Each path is a new rotation, seen through one point. The rows after it are directions, each followed by how far the rotation turns it, in degrees a step (0 if it stays put).
Each turn is a multiple of 5 degrees from 10 to 175, or 0.
Each row of a path follows its step; steps can be skipped.

step 0: [  5  10   3 -14  -1  10   0   4  10   1   4 -19  -3  -3 -17  10   4   5
 -14  20   1 -11 -15  -7   9  -1 -30 -19 -14   9   4  -5  19  18 -11  -1
  16 -20 -26   2  -3 -15  10  -9   6  -3   1  23  17  27   8   9  15   5
  17]
step 1: [ -5   7   7 -12  27  14 -17 -10   7   4  -2  16  29 -23   4  -6 -15  -3
 -16  -3 -19  22   2   7  12  26  -4  -9   4  12  -6  -9 -20  21 -19  -3
  24   3  -1   7  13   2  -2   8  10   5   3  13   8  -4  -5 -10   2  20
  11]
step 2: [ -4  -6 -11 -10   5  15  12  -6   5   7  -6  10 -12  -8  15   6  15  13
 -13  32 -14   2  -6  11  14 -10 -15  15  10 -30   6   7 -16   8   4  -8
  10  -4  19  24   4 -10   6  16  17   9  -3 -13 -29 -13  -3  19   7   7
   9]
step 4: [  5  11 -19  -4  10  -1  -9  19  19   4   8  -5  -8   0  -2   6   9  -1
   9   3  -4  23  -1  24  -4  12  19 -12 -19  28  -5 -16   9  24 -14   7
 -21   1  22  -1  15 -15   0  11  17   6 -14 -15  11  -9  18  -2 -11  11
   9]
step 5: [ 13   1  22   7   3 -11  24  11   5  10   7 -19  -6 -20  -8   7   1   5
  -1  23 -11  -6  11   7  -5   1  10  16  -2   6   1 -21 -10   7  -3  21
  10  -9  -5  21  10  -4  -6  22   9  11  -8  11  -9  18   2  20 -10 -29
  23]
step 7: [ -5  -2   1   8  14  -3  -4  20  11  -1  -4   4  33  19  15   0  12  -9
 -11  20 -12   9  -8  -9   3  11  -8   1  -9  -8  -1 -14 -14   0  -1  -5
   5  21  -2   0  21 -17  -6  -9  17   8  13  17   2 -13  27  15  -9  28
  11]
step 8: [ 18   6 -10 -24  -3  21   3 -24  -6  -8   3  -9   7  -8  -4 -10   6  -6
 -11  18  -8   3 -16   5 -18  14  13  11   2 -16   2 -15  15  12  -6 -14
   3  10   7  13   3  -1   8  11 -19   0  -3  14 -19  11  12  40   4   0
  -1]
step 9: [  1   3  -6 -22   3   7  -6  20  21 -19 -14 -15  -7 -19  -5  17   9  -5
   8   5  -1  -6 -17  -1   5   5  -1 -11 -10  13  -5  11  -6   1   5  -9
  11 -10  18  10  24  29   1   7  -6  -7  -3 -10   6  34  -2   4  18  28
  10]
step 10: [-10   5   8  -9  24 -14   1   0  13 -16  -9  -4   8   5   4  17   3   1
 -20  -5  -5   8   8  21  -4  -4 -14 -10  -3  -7  -5   5   7  25 -19   2
  11  -4 -18   3   8 -22  17  16   1  25 -11 -21   5  11  21  -6 -14   8
  30]
Speeds:
[ 3  1 -6  1 -1  3  2  3 -1 -1  7 -2 -4 -5  5  6 -4  1 -2 -2  2 -4 -5 -6
  0 -2 -7  2 -2  4 -2  0 -2 -1  4  7  2  1 -2 -6 -4  2  3  2 -4 -1  0  0
 -2  3 -2  2  2  5 -2] | 120
[-5 -1  5 -1 -2 -5  1  5  6  8 -2  1  0  1  4  2  2  5 -3  1  2  1 -6  4
  1 -4 -4  1 -2 -1  3 -1  2  1  3  3  0 -3 -2  5  0 -3 -2 -1 -6  6  5 -3
 -3  0  4  4 -4 -1 -6] | 140
[-2 -2 -3 -7 -2  4 -9 -3 -1  2 -1  4  2 -4  3  1 -4 -2  0  3 -1 -2 -2  5
  4 -6 -3 -1  0 -6 -2  3 -3 -4  0 -1  2  2  4 -1  3  4  1 -1 -4  1 -5  9
  3  0  5  2 -2 -1  0] | 55
[-2  1 -8  3 -5 -7 -1  0  0 -3  0 -8 -1 -3  1  0 -2 -1  5  0  4  3 -1 -1
 -6 -1  1  1 -4  0 -1  3 -4 -2 -6 -3 -4 -6  1  6  2  0  4  2 -7  5 -3 -3
  3 -1  0  0 -1  1  3] | 65
